T: a few groups of rows, each row roughly a mix of its group's hidden directions
T (107 x 10)
-1.48	-1.21	-0.35	-1.75	5.50	0.33	-0.43	4.57	0.04	-0.07
0.80	0.25	-1.25	1.21	-0.10	4.23	-1.03	-4.04	-0.84	-4.31
2.06	5.95	-3.15	1.61	1.20	0.30	-0.47	1.24	0.43	1.61
0.38	1.23	-1.80	0.36	1.34	0.63	2.66	-3.72	-4.17	-3.56
1.39	-1.65	-3.09	0.62	2.34	3.50	2.43	-3.80	-0.74	-2.25
-2.02	2.59	3.84	1.80	-1.30	0.99	1.01	3.18	-3.87	0.83
-1.58	-0.36	1.06	-1.95	-1.43	-4.34	-0.33	3.10	3.43	2.89
-0.06	-3.00	4.55	-1.01	-2.29	-1.26	-1.52	-1.32	-1.32	-3.87
-0.88	-0.08	3.40	2.33	0.87	-0.53	1.06	-0.05	-6.15	0.74
-4.79	-2.05	1.06	2.93	-1.34	1.67	-1.74	2.93	-2.27	0.29
1.45	1.47	1.66	0.03	-1.45	-5.15	0.21	3.47	-0.73	3.16
0.35	-2.34	-0.23	-0.49	5.36	-2.87	2.31	0.11	-2.58	-1.83
-0.14	6.11	-2.26	-0.52	3.11	-1.21	-0.85	0.36	1.08	-1.54
-5.00	-0.19	0.77	3.51	-1.78	2.33	-2.18	1.00	-2.44	0.19
-0.57	-1.13	0.00	2.96	-0.72	0.56	-2.28	5.49	1.90	2.85
-3.84	-0.24	1.83	3.37	-2.84	0.83	-3.00	1.70	-1.79	-2.21
-1.37	0.12	1.17	-0.79	-3.68	-0.70	-5.01	-1.94	2.86	-1.81
-0.41	-1.59	-1.16	2.24	-1.44	0.69	-3.37	4.81	2.80	2.09
1.23	1.64	0.87	-2.44	1.10	-1.88	2.23	-3.81	-2.49	-4.13
4.34	0.65	-0.70	-3.05	0.08	-2.27	1.54	-3.22	2.77	-1.91
2.02	-0.36	-3.12	-2.94	1.83	-1.37	1.04	-2.45	4.83	-0.16
-0.26	-1.31	1.88	1.74	-0.37	0.43	-2.17	4.47	2.55	4.29
-1.76	0.54	0.27	-1.72	-0.31	-1.14	2.86	-4.84	-3.47	-2.60
-1.81	1.31	2.99	3.24	0.60	0.47	2.41	2.20	-4.58	1.25
0.48	-0.82	-1.79	1.00	0.11	5.28	-0.84	-4.47	-0.89	-1.96
0.57	3.12	1.14	1.68	-5.73	0.84	-0.09	-2.36	0.97	-2.00
4.29	0.64	-2.08	-3.36	1.40	-2.97	2.18	-0.84	2.43	1.29
3.32	2.11	-0.09	-2.09	3.10	-2.25	1.66	-0.84	4.47	-0.56
0.16	1.27	0.67	3.46	1.50	1.90	1.09	0.87	-5.69	1.98
0.26	0.74	0.87	0.66	-2.16	-2.21	3.54	1.65	-0.60	5.59
-0.54	-0.70	0.01	0.41	-4.29	-1.61	2.29	-5.07	2.19	-0.75
-0.50	-0.95	2.14	-0.87	1.78	-5.46	-0.46	3.13	-1.60	2.48
5.81	1.42	-1.20	-2.44	0.59	-1.83	1.85	-1.88	1.82	1.06
0.25	-1.34	-0.12	1.95	-0.15	0.98	-2.67	4.25	2.68	4.38
3.52	-2.58	4.96	0.35	-1.07	1.88	-0.37	-0.39	-3.01	0.65
0.21	5.96	-1.46	-1.03	2.91	-1.52	-0.30	-1.91	2.06	-0.85
3.06	-3.35	3.12	1.86	-2.97	3.44	0.12	-0.94	-1.49	-0.85
6.33	0.61	-0.61	-2.71	1.18	-0.87	2.12	-1.39	0.94	0.83
1.14	1.50	-2.10	0.37	-4.74	3.37	-0.39	-1.33	3.45	1.58
-2.15	0.11	0.09	-0.15	-0.86	1.06	2.31	-3.04	2.61	-5.51
-1.56	-5.20	3.83	-0.48	-2.80	-1.51	-0.37	-1.29	0.45	-1.31
-0.17	0.60	-0.57	1.50	0.49	5.02	0.81	-3.32	-1.53	-3.98
2.63	-3.68	1.96	0.59	-3.96	1.97	-0.02	-1.54	-3.30	0.88
3.88	1.69	-3.16	-2.19	1.56	-1.96	2.36	-0.78	3.39	1.26
1.53	-0.08	-1.52	-4.00	2.65	-4.16	1.67	0.70	3.05	-0.85
-0.56	-2.02	2.45	1.92	-0.96	1.00	-2.48	4.16	3.03	3.11
-1.14	4.57	-3.79	-2.41	3.04	-1.88	-0.34	0.43	-0.47	-1.61
1.41	4.61	-4.38	2.90	-1.97	1.04	-0.80	0.52	-0.01	1.22
-0.57	-0.19	-0.40	-2.55	-1.75	-1.00	-0.77	1.69	6.55	-0.89
1.60	-0.35	-1.99	-0.58	5.70	0.52	1.39	2.84	-1.03	-2.72
-0.33	1.70	-0.05	-2.29	0.64	-1.25	2.96	-4.65	-3.50	-2.33
0.75	0.80	1.70	-0.14	-0.53	-5.93	2.31	2.91	-0.58	2.12
1.38	1.24	0.68	-3.06	-0.10	0.79	0.49	-5.42	-2.15	-3.17
-0.99	-1.13	0.59	1.91	-1.00	0.18	-2.02	5.17	2.96	3.38
3.43	0.91	-2.42	-3.34	1.48	-2.31	2.21	-1.92	3.33	-1.21
5.28	-0.10	-0.61	-3.34	2.00	-1.95	2.39	-0.67	2.06	0.78
1.93	-1.22	-1.78	1.37	0.79	3.82	-1.43	-4.62	-2.87	-1.07
-1.78	-0.19	1.02	0.57	-4.81	1.42	-1.64	-4.81	1.57	-0.40
2.03	-5.32	3.38	-0.52	-2.53	-0.30	1.08	-1.76	1.66	-0.80
-1.16	1.44	3.36	1.67	0.24	1.15	1.43	-0.50	-5.90	1.48
-3.39	-0.68	-0.11	-0.53	0.35	3.84	0.67	-2.53	2.51	-4.24
0.06	1.75	0.13	-2.69	0.33	-1.13	2.17	-4.74	-3.48	-2.68
4.39	-0.05	0.96	-3.63	1.79	-3.25	1.01	0.17	2.03	-2.44
0.78	-0.24	-1.10	-1.27	-3.14	-1.32	-4.25	-2.02	4.05	-2.15
-1.54	-1.39	-0.15	-2.93	-1.74	-1.61	-0.28	-0.05	6.29	0.20
0.36	-2.32	-2.33	0.45	1.50	4.29	-0.87	-4.76	-0.98	-1.44
-1.15	-1.87	-1.82	0.01	1.30	4.27	0.24	-4.38	0.65	-3.24
-2.13	0.26	2.06	2.18	-0.87	1.98	-2.67	2.34	-5.23	0.18
-0.25	-1.89	-2.63	0.12	-0.75	3.97	0.67	-5.13	1.65	-1.35
1.28	-5.51	2.27	-0.75	-0.21	1.32	1.88	0.21	-1.28	3.68
-0.85	-1.62	-1.53	-0.60	2.49	4.22	-3.34	-2.24	0.39	-3.45
0.92	-0.59	0.06	-1.80	0.45	-6.20	0.06	3.09	2.08	1.15
-0.52	-0.26	0.32	1.38	0.53	3.67	-1.37	-4.30	-2.37	-4.03
0.40	-0.91	0.40	0.22	-1.09	-0.31	-3.35	4.42	3.79	3.26
4.41	1.27	-1.81	-2.00	1.68	-2.37	2.01	0.44	4.10	-0.66
-0.28	-2.21	0.52	2.77	0.35	0.48	-2.32	3.63	0.93	5.06
3.37	-0.17	0.11	0.40	-1.91	-5.59	-0.13	-0.34	-1.45	3.09
-2.16	-2.51	-1.18	-0.01	3.76	3.12	4.20	-1.87	-0.71	-0.58
5.22	2.75	-1.98	-2.19	0.70	-2.65	1.22	-1.06	1.94	0.94
0.68	-0.08	0.02	3.76	0.24	1.82	-1.94	1.33	-5.88	0.37
-0.51	-0.77	-1.82	-2.71	-0.86	-0.57	0.91	-1.45	6.06	-2.45
-0.84	-1.04	1.37	1.68	-2.45	0.92	-3.83	4.81	1.54	2.19
2.25	2.66	2.42	0.83	0.88	0.89	-0.70	-0.04	-6.06	-0.88
1.75	-4.96	5.24	-0.57	-1.08	-0.88	0.14	0.89	-0.08	0.28
0.86	1.31	-1.19	-3.28	0.11	-2.34	1.07	-3.99	-1.61	-4.30
-0.41	0.52	1.72	-0.39	-1.62	-5.27	2.98	2.43	0.76	2.99
0.73	-6.11	2.36	-0.13	-2.97	1.14	1.21	-1.53	0.42	-0.82
0.85	1.48	-2.34	-3.29	0.70	-1.57	1.97	-4.57	-0.90	-3.25
1.33	-0.76	-1.96	0.91	3.01	3.11	1.54	-2.96	-1.93	-4.20
-3.48	0.86	-0.45	3.47	-1.81	2.80	-2.15	1.31	-3.76	1.25
0.94	-1.63	-0.20	2.68	-0.63	1.30	-3.46	4.87	2.94	1.05
-0.74	0.54	3.33	2.95	-0.05	2.84	0.35	0.04	-5.40	0.52
2.90	0.75	0.51	1.15	-3.13	-4.08	0.91	-0.28	-1.67	4.19
-1.40	0.89	3.17	2.73	0.62	0.85	1.70	0.63	-5.59	1.53
-2.87	0.37	1.21	4.02	-2.95	2.91	-2.41	0.15	-3.01	0.39
-2.70	4.30	-1.36	-1.10	2.99	-2.63	-0.85	0.15	2.56	-2.51
0.20	2.03	-2.45	-2.06	0.81	-2.82	2.55	-2.92	-2.86	-3.48
-2.19	4.39	-3.04	3.06	1.36	0.46	-0.42	1.97	2.49	1.81
1.60	-0.32	-1.12	-3.92	2.36	-3.59	1.92	-0.79	3.78	-1.40
0.44	0.49	0.49	-0.06	-3.25	1.15	-5.96	-0.14	0.25	3.17
-0.35	0.31	-2.42	-4.08	-1.10	-2.19	0.07	-0.73	5.38	-0.25
2.66	-5.66	0.89	-0.76	-0.29	2.76	3.00	-0.57	0.74	0.36
0.86	0.46	-0.96	-2.71	-0.60	0.12	0.13	0.19	6.66	-2.05
1.02	1.40	-0.60	-1.19	2.22	-0.72	3.46	-4.40	-2.74	-3.03
-0.37	2.30	-0.07	-1.65	1.36	-2.12	4.25	-3.06	-2.78	-2.93
0.85	-0.01	2.35	3.41	1.43	3.24	0.12	-0.59	-5.19	0.77
2.63	-4.34	3.45	-0.02	-1.17	2.36	0.81	-0.70	-2.69	2.29
one row of each group, then the others: which group is each in?
-0.72	-1.82	-0.21	-0.98	6.39	-0.38	0.39	2.23	-1.98	-1.86 -> <110>
-0.15	-5.56	3.53	1.63	-2.29	2.55	0.49	-0.03	-0.32	-0.29 -> <6>
-2.63	-1.16	2.74	2.98	-0.47	0.20	0.29	0.73	-5.03	2.72 -> <107>

0.42	-1.94	-0.73	1.72	-0.83	0.66	-3.76	4.06	2.70	3.44 -> <107>
-4.16	4.32	-3.91	1.02	0.51	-0.69	-1.68	1.33	-0.77	-0.23 -> <6>
-1.95	1.65	0.83	3.47	-0.34	1.60	1.81	1.47	-5.52	-0.55 -> <107>
1.51	2.13	-0.91	-2.33	1.61	-0.71	2.34	-4.52	-3.25	-2.37 -> <107>
3.84	0.02	-1.04	-0.26	-0.41	-4.97	0.50	1.95	-0.47	3.64 -> <110>
0.85	-0.34	-1.26	0.85	1.37	3.23	-0.80	-3.77	-1.18	-5.15 -> <110>
-3.10	0.00	0.80	0.67	0.95	3.17	3.32	-2.45	0.13	-4.42 -> <110>
1.33	0.49	0.71	1.80	3.42	1.33	1.45	1.17	-5.85	1.17 -> <110>
4.61	0.54	-1.21	-3.19	1.00	-2.32	2.20	-2.47	2.69	0.70 -> <6>
